In the rows, 128 means zero.
Each path is a new rotation, seen through one point. The rows after it are directions, each followed by how far the rotation turns it, in degrees per step (0 if it stays put).
Each turn is a multiple of 5 degrees from 10 to 175, or 0.
Each row of a path follows its step; steps can be skipped.
Rotation 1:
step 0: [123 127 127 133 133 121 128 127 125 133 120 128 127 129 135 122 119 136
 119 133 125 125 129 130 128 135]
step 1: [126 141 131 127 134 128 126 127 128 126 126 129 127 122 130 119 129 137
 130 125 136 123 132 123 132 133]
step 2: [134 132 133 127 124 130 121 131 127 122 132 126 122 131 128 120 131 119
 134 130 136 124 135 123 130 125]
step 3: [131 124 128 130 120 131 118 127 135 125 129 121 131 128 123 130 137 120
 123 134 130 135 125 128 128 127]
step 4: [121 123 130 127 131 127 130 127 130 132 133 126 132 128 124 144 134 129
 132 128 128 136 125 134 133 125]
step 5: [123 127 125 135 135 126 134 128 121 128 131 131 126 136 128 136 122 129
 124 128 116 126 133 133 130 125]
step 6: [124 133 121 128 133 134 135 122 124 122 125 131 135 126 129 118 122 133
 122 126 122 126 129 128 125 131]
step 7: [130 126 129 121 127 130 134 125 129 125 129 132 133 125 139 119 125 129
 135 129 138 121 132 125 127 131]
step 8: [133 128 129 130 120 121 121 130 137 124 124 126 123 131 140 127 130 125
 130 133 132 123 124 121 129 130]
step 9: [120 138 129 128 124 122 121 132 133 130 124 123 125 128 122 129 136 126
 132 129 131 135 118 128 127 126]
step 10: [125 129 132 130 127 125 127 135 120 133 132 127 127 131 117 131 134 128
 131 132 128 130 134 140 126 122]
step 11: [131 123 126 136 129 138 123 127 125 127 127 125 134 126 122 130 124 135
 124 130 118 127 136 135 130 126]
Speeds:
[128 128 127 131 125 130 125 127 127 130 133 128 131 131 124 131 128 129
 129 126 128 128 125 131 129 126]  55
Rotation 2:
step 0: [125 116 135 122 130 136 124 125 122 134 118 123 127 137 131 132 123 128
 130 132 129 123 127 124 128 137]
step 1: [125 136 124 120 128 133 123 128 118 132 126 119 122 133 123 132 131 124
 131 135 125 138 128 129 127 137]
step 2: [133 124 129 119 121 131 123 121 129 123 130 128 124 138 125 132 129 130
 131 134 138 123 135 127 126 140]
step 3: [139 133 133 126 120 124 125 134 121 130 124 122 124 136 128 130 139 132
 131 127 125 134 137 133 129 132]
step 4: [138 131 132 119 119 137 131 123 130 125 133 136 132 131 129 130 125 134
 136 130 124 132 137 128 135 130]
step 5: [126 125 137 130 123 128 136 128 124 123 124 126 128 141 121 130 129 132
 138 119 124 132 132 137 132 124]
step 6: [129 130 126 128 129 141 143 128 132 125 124 121 134 132 133 126 122 130
 129 127 125 134 138 127 133 132]
step 7: [121 125 133 121 135 128 135 124 127 121 125 120 124 140 127 129 126 139
 128 130 119 128 129 125 125 123]
step 8: [136 133 129 127 138 129 128 120 126 127 117 114 132 136 131 129 119 125
 130 131 131 132 129 123 132 130]
step 9: [126 130 132 114 130 133 124 122 124 129 123 119 132 133 131 134 129 131
 126 137 124 121 127 137 121 129]
step 10: [131 126 123 122 128 124 123 122 114 124 122 125 133 133 123 132 129 125
 129 137 136 137 134 131 132 129]
step 11: [133 122 133 122 128 132 126 127 121 128 134 124 127 132 135 141 135 128
 127 131 128 122 135 135 137 138]
Speeds:
[126 128 130 129 131 130 128 128 131 126 124 125 127 123 127 130 127 130
 130 129 129 129 130 127 127 125]  40
[128 128 129 128 129 133 127 126 127 130 130 127 130 131 127 129 133 128
 126 126 131 130 129 125 127 124]  0
[131 126 123 130 125 128 126 127 128 128 127 125 128 128 128 132 129 129
 129 131 128 128 124 127 125 128]  45
Rotation 3:
step 0: [128 135 127 133 136 120 125 128 126 122 129 113 126 130 123 127 121 134
 124 132 133 133 123 131 121 121]
step 1: [133 131 123 126 127 125 124 139 131 123 131 140 125 116 129 125 120 132
 123 127 134 131 123 122 127 124]
step 2: [134 125 127 115 122 125 122 131 121 121 123 128 125 125 128 134 129 119
 140 132 133 128 129 131 125 128]
step 3: [126 125 129 127 127 141 121 135 136 131 130 117 121 128 121 127 125 129
 134 129 132 125 129 131 135 136]
step 4: [126 119 124 128 135 135 131 123 126 123 128 126 133 134 125 131 122 132
 130 117 132 135 116 129 136 122]
step 5: [130 137 129 128 127 117 127 127 123 126 121 126 132 136 122 120 118 135
 126 125 140 129 127 130 128 132]
step 6: [129 128 135 128 121 131 130 138 123 119 135 136 132 120 132 131 121 130
 127 125 135 130 131 121 125 137]
step 7: [122 124 128 117 128 129 135 134 124 120 127 119 126 130 125 132 126 118
 133 135 126 128 125 131 116 131]
step 8: [124 122 124 130 138 131 122 134 133 126 130 116 125 120 120 122 120 127
 122 133 129 129 131 126 135 127]
step 9: [123 124 128 123 129 121 122 123 127 126 127 132 127 123 131 132 123 130
 127 127 136 138 113 129 135 119]
step 10: [136 134 132 120 125 125 120 125 126 130 125 131 124 131 129 124 115 129
 135 132 138 118 127 127 127 131]
step 11: [130 123 133 130 125 137 127 132 131 118 135 122 128 125 132 137 128 136
 139 122 136 125 130 124 124 131]
Speeds:
[127 129 127 126 127 132 130 127 130 127 130 133 126 127 129 129 127 128
 126 126 126 129 122 130 127 129]  135
[127 128 129 129 132 127 129 128 132 125 122 130 128 127 125 129 127 132
 128 128 126 130 129 129 128 126]  90
[126 131 126 127 125 127 128 128 130 123 129 132 127 128 127 129 129 127
 132 128 129 125 131 125 126 129]  80
[130 132 130 127 132 127 128 127 127 127 130 127 123 126 126 125 129 130
 128 128 126 127 129 128 130 133]  145
Rotation 4:
step 0: [125 118 130 133 127 129 123 127 125 121 131 121 130 128 124 144 123 133
 117 124 127 121 127 133 130 133]
step 1: [115 128 124 130 127 131 136 128 123 118 123 127 124 131 128 143 124 127
 130 124 123 129 132 137 132 130]
step 2: [123 128 127 131 125 135 126 120 122 123 120 128 129 126 140 138 127 128
 123 126 120 122 138 122 129 134]
step 3: [129 123 135 140 124 119 129 124 130 113 126 127 131 128 134 139 128 133
 122 128 125 128 132 129 131 132]
step 4: [124 128 132 139 124 127 133 132 122 118 121 120 130 130 127 131 129 121
 135 127 117 125 133 134 132 135]
step 5: [123 131 137 130 127 127 127 123 129 127 115 130 129 127 140 131 132 127
 131 131 113 131 134 130 124 135]
step 6: [129 120 137 140 126 118 122 132 132 127 124 127 131 130 130 129 129 128
 119 127 118 124 130 127 120 137]
step 7: [124 130 137 134 127 122 126 132 128 127 121 118 125 130 121 133 125 126
 127 128 118 132 126 144 124 132]
step 8: [115 125 133 127 127 137 126 128 128 134 122 130 124 129 128 131 128 127
 125 128 113 125 129 134 117 134]
step 9: [123 126 127 132 129 124 121 127 134 132 123 128 128 128 127 140 124 133
 110 128 123 130 131 130 121 133]
step 10: [120 129 129 138 122 131 129 130 125 122 131 120 121 127 121 138 123 128
 118 123 126 122 128 139 123 128]
step 11: [115 129 124 128 127 140 133 121 128 124 121 125 127 124 127 140 128 131
 125 134 120 128 132 133 128 132]
Speeds:
[127 126 125 131 128 130 123 128 129 129 130 127 124 128 131 125 125 128
 130 129 128 132 127 128 131 128]  0
[129 133 132 127 126 131 125 125 125 129 128 125 127 127 130 127 127 128
 128 125 128 127 130 130 128 125]  130
[132 125 130 130 127 124 128 128 126 125 129 123 126 126 127 128 127 129
 125 129 132 127 125 128 127 127]  110
[125 132 129 130 130 126 129 126 127 124 129 128 130 127 130 128 129 128
 129 130 129 125 128 124 133 128]  35
[134 127 128 130 130 130 129 128 130 125 125 131 128 127 130 127 126 127
 130 130 129 126 131 131 128 128]  35
Rotation 5:
step 0: [131 124 124 123 134 134 130 134 130 120 133 133 135 130 127 143 129 126
 126 132 124 123 130 136 126 131]
step 1: [127 126 134 129 132 129 128 135 122 128 134 134 125 139 123 119 118 123
 121 130 127 126 132 134 136 130]
step 2: [121 127 130 134 132 129 127 126 121 127 124 134 115 130 125 136 127 117
 130 132 123 127 130 119 125 123]
step 3: [122 133 117 128 125 123 137 132 131 131 131 141 130 135 130 136 133 124
 127 130 131 126 124 131 129 130]
step 4: [126 124 129 132 117 131 133 132 132 123 126 130 121 129 127 120 125 127
 121 137 123 126 123 130 135 137]
step 5: [116 126 126 125 131 130 130 130 123 124 121 123 119 126 130 131 133 129
 131 125 117 118 132 130 134 124]
step 6: [121 135 123 129 128 132 121 130 123 129 124 136 136 137 136 126 130 126
 131 119 127 123 119 130 130 134]
step 7: [130 131 126 134 127 138 132 125 121 122 125 122 132 126 131 124 129 119
 127 142 132 125 128 126 132 135]
step 8: [134 126 123 121 130 133 136 132 122 127 131 128 120 131 142 125 135 126
 129 126 124 125 138 128 126 125]
step 9: [123 117 122 130 124 130 121 133 120 118 129 133 132 131 134 129 126 125
 120 119 131 135 125 125 127 130]
step 10: [127 135 125 124 131 124 130 116 120 121 129 127 131 126 127 132 125 121
 115 134 123 128 132 127 134 131]
step 11: [132 135 134 125 122 138 134 126 132 126 133 130 121 136 135 135 123 124
 123 122 126 121 131 128 124 125]
Speeds:
[133 125 129 127 131 130 126 128 124 126 127 127 132 127 131 126 131 127
 131 128 128 129 129 130 128 129]  40
[130 128 126 126 131 129 129 124 131 126 131 129 126 126 129 130 130 128
 131 127 125 124 128 125 128 124]  130
[129 127 135 130 128 128 131 127 128 129 127 126 123 128 130 126 130 126
 127 127 129 126 131 129 130 126]  115
[127 128 131 124 127 128 126 126 129 125 126 128 130 127 126 130 126 130
 125 125 124 125 128 132 130 129]  70
Rotation 6:
step 0: [121 127 129 128 130 139 134 126 127 127 133 123 138 128 132 121 126 122
 125 131 140 135 129 125 117 132]
step 1: [135 125 129 134 135 129 135 134 127 131 131 126 132 130 117 130 133 135
 137 124 120 127 136 121 128 119]
step 2: [122 118 123 128 132 129 124 127 141 126 117 128 129 121 123 121 128 127
 122 121 129 129 120 132 133 129]
step 3: [120 124 132 124 131 138 132 124 132 130 139 126 132 129 136 125 127 121
 125 130 132 127 140 118 123 129]
step 4: [143 127 133 132 137 128 127 131 129 128 127 127 134 129 118 131 134 128
 126 122 124 121 129 127 122 117]
step 5: [119 120 129 126 133 128 124 115 137 128 117 131 130 122 127 128 119 133
 127 127 131 131 122 126 133 123]
step 6: [123 136 129 120 135 135 134 129 128 126 131 123 129 125 139 124 130 126
 128 122 131 121 137 119 118 130]
step 7: [135 133 128 138 134 132 124 133 127 128 127 129 139 130 115 128 129 132
 128 127 132 132 124 126 122 115]
step 8: [118 115 127 129 132 128 138 120 130 127 119 126 127 122 129 122 124 136
 136 122 128 132 126 128 133 126]
step 9: [120 135 126 122 132 134 128 140 137 127 133 122 132 125 127 123 133 124
 124 122 127 126 134 119 122 135]
step 10: [137 120 124 139 134 138 130 126 128 130 130 130 136 130 121 127 131 124
 125 131 134 133 129 130 127 117]
step 11: [121 115 137 127 132 122 132 122 135 127 124 128 125 126 125 123 127 134
 130 118 118 125 132 125 132 126]
Speeds:
[127 128 128 131 125 131 128 124 129 127 130 127 125 127 126 127 123 127
 128 123 128 125 126 131 130 127]  125
[129 125 126 130 129 128 126 129 123 124 126 133 127 126 125 129 128 130
 127 128 127 127 128 126 129 127]  120
[129 126 127 129 130 128 128 127 129 129 128 128 129 129 129 129 124 129
 123 130 133 133 126 130 130 128]  140
[129 131 130 128 130 125 124 130 129 127 128 126 129 124 123 125 128 128
 125 127 128 129 128 131 126 130]  145
Rotation 7:
step 0: [129 131 123 127 132 125 127 139 140 129 126 130 128 138 131 128 127 130
 122 113 131 125 128 117 129 136]
step 1: [131 124 125 129 131 127 124 136 138 123 130 132 137 126 137 137 132 132
 121 122 141 134 128 121 130 123]
step 2: [139 133 130 130 119 124 124 131 134 132 123 129 134 122 132 128 137 125
 118 122 137 122 120 121 124 124]
step 3: [132 131 127 120 124 137 127 137 141 128 124 120 135 126 125 122 130 136
 125 121 138 121 126 127 123 131]
step 4: [125 125 133 128 127 126 124 134 140 132 121 131 134 122 127 131 128 146
 130 130 137 127 121 127 126 122]
step 5: [137 129 129 131 127 122 125 128 135 142 125 130 125 124 124 130 120 138
 130 120 132 120 123 118 122 130]
step 6: [135 123 127 122 134 133 126 128 137 135 134 127 136 121 122 134 128 137
 130 122 133 129 138 119 124 133]
step 7: [133 126 141 128 127 127 118 128 132 136 125 132 139 119 127 131 136 132
 129 131 127 135 128 116 123 128]
step 8: [137 129 133 130 126 131 123 133 127 133 117 124 138 127 128 122 123 130
 133 122 127 127 127 116 125 142]
step 9: [130 125 127 129 135 133 128 134 128 130 122 131 149 126 130 131 121 140
 126 129 129 129 131 126 133 135]
step 10: [133 125 136 132 129 124 122 130 129 144 124 132 142 130 131 133 119 126
 119 134 129 124 122 125 130 126]
step 11: [134 118 127 127 128 130 127 126 135 138 125 113 139 130 127 129 122 122
 126 127 130 119 131 123 132 133]
Speeds:
[129 127 126 124 127 131 127 126 131 128 125 127 125 126 128 128 126 129
 128 129 128 125 126 129 129 122]  40
[126 128 127 127 132 126 124 129 124 130 128 131 127 128 130 128 127 129
 129 125 131 125 129 130 130 128]  80
[127 131 130 129 127 124 127 129 128 131 126 131 128 124 129 130 130 128
 126 127 122 128 126 130 128 126]  135
[125 128 128 128 129 128 126 130 127 124 122 128 128 131 125 126 128 131
 131 127 126 128 124 128 127 129]  80
[128 129 126 130 128 125 128 132 130 125 128 127 123 128 127 126 131 129
 123 126 131 129 129 129 128 126]  20
Rotation 8:
step 0: [130 122 131 127 125 124 123 132 115 122 127 124 119 121 122 135 136 127
 129 129 124 134 128 124 139 127]
step 1: [136 119 131 138 130 132 113 129 129 117 128 120 119 126 131 129 131 127
 126 127 125 128 128 126 122 127]
step 2: [128 126 126 128 129 123 119 133 124 127 132 119 115 128 129 117 131 138
 131 128 124 132 128 130 131 139]
step 3: [134 121 133 132 134 131 120 129 130 123 133 119 132 135 120 119 123 127
 130 138 127 136 128 129 132 132]
step 4: [125 126 130 131 123 119 122 122 120 125 137 125 126 132 128 124 128 134
 127 143 122 127 131 133 136 122]
step 5: [131 134 136 139 129 128 126 125 131 124 132 120 122 130 129 132 121 125
 131 134 127 133 127 144 127 124]
step 6: [125 130 129 126 123 126 129 121 125 129 145 118 124 133 133 129 129 128
 138 121 125 135 129 132 132 125]
step 7: [124 126 130 131 133 133 129 124 129 127 133 119 121 132 117 130 128 127
 123 123 127 139 118 130 132 116]
step 8: [116 131 125 126 130 124 121 124 125 114 130 122 127 133 127 131 135 126
 128 123 116 126 123 129 129 124]
step 9: [125 133 128 127 134 131 128 128 135 121 124 112 124 133 127 123 127 138
 123 124 124 128 130 133 119 122]
step 10: [125 138 128 118 129 124 131 131 126 123 131 117 129 135 116 119 129 127
 136 127 124 124 133 129 132 130]
step 11: [130 132 132 125 129 132 129 130 129 121 132 120 133 129 116 132 129 131
 125 138 128 130 139 125 127 115]
Speeds:
[126 131 127 131 129 127 123 129 129 126 129 133 126 127 128 130 129 129
 126 128 127 127 130 131 125 127]  100
[127 126 129 130 127 127 130 126 127 124 124 126 128 126 132 131 128 128
 126 132 126 125 125 128 128 127]  95
[128 127 127 128 127 127 130 127 127 131 128 129 122 126 126 124 127 132
 125 128 130 126 126 129 127 125]  145
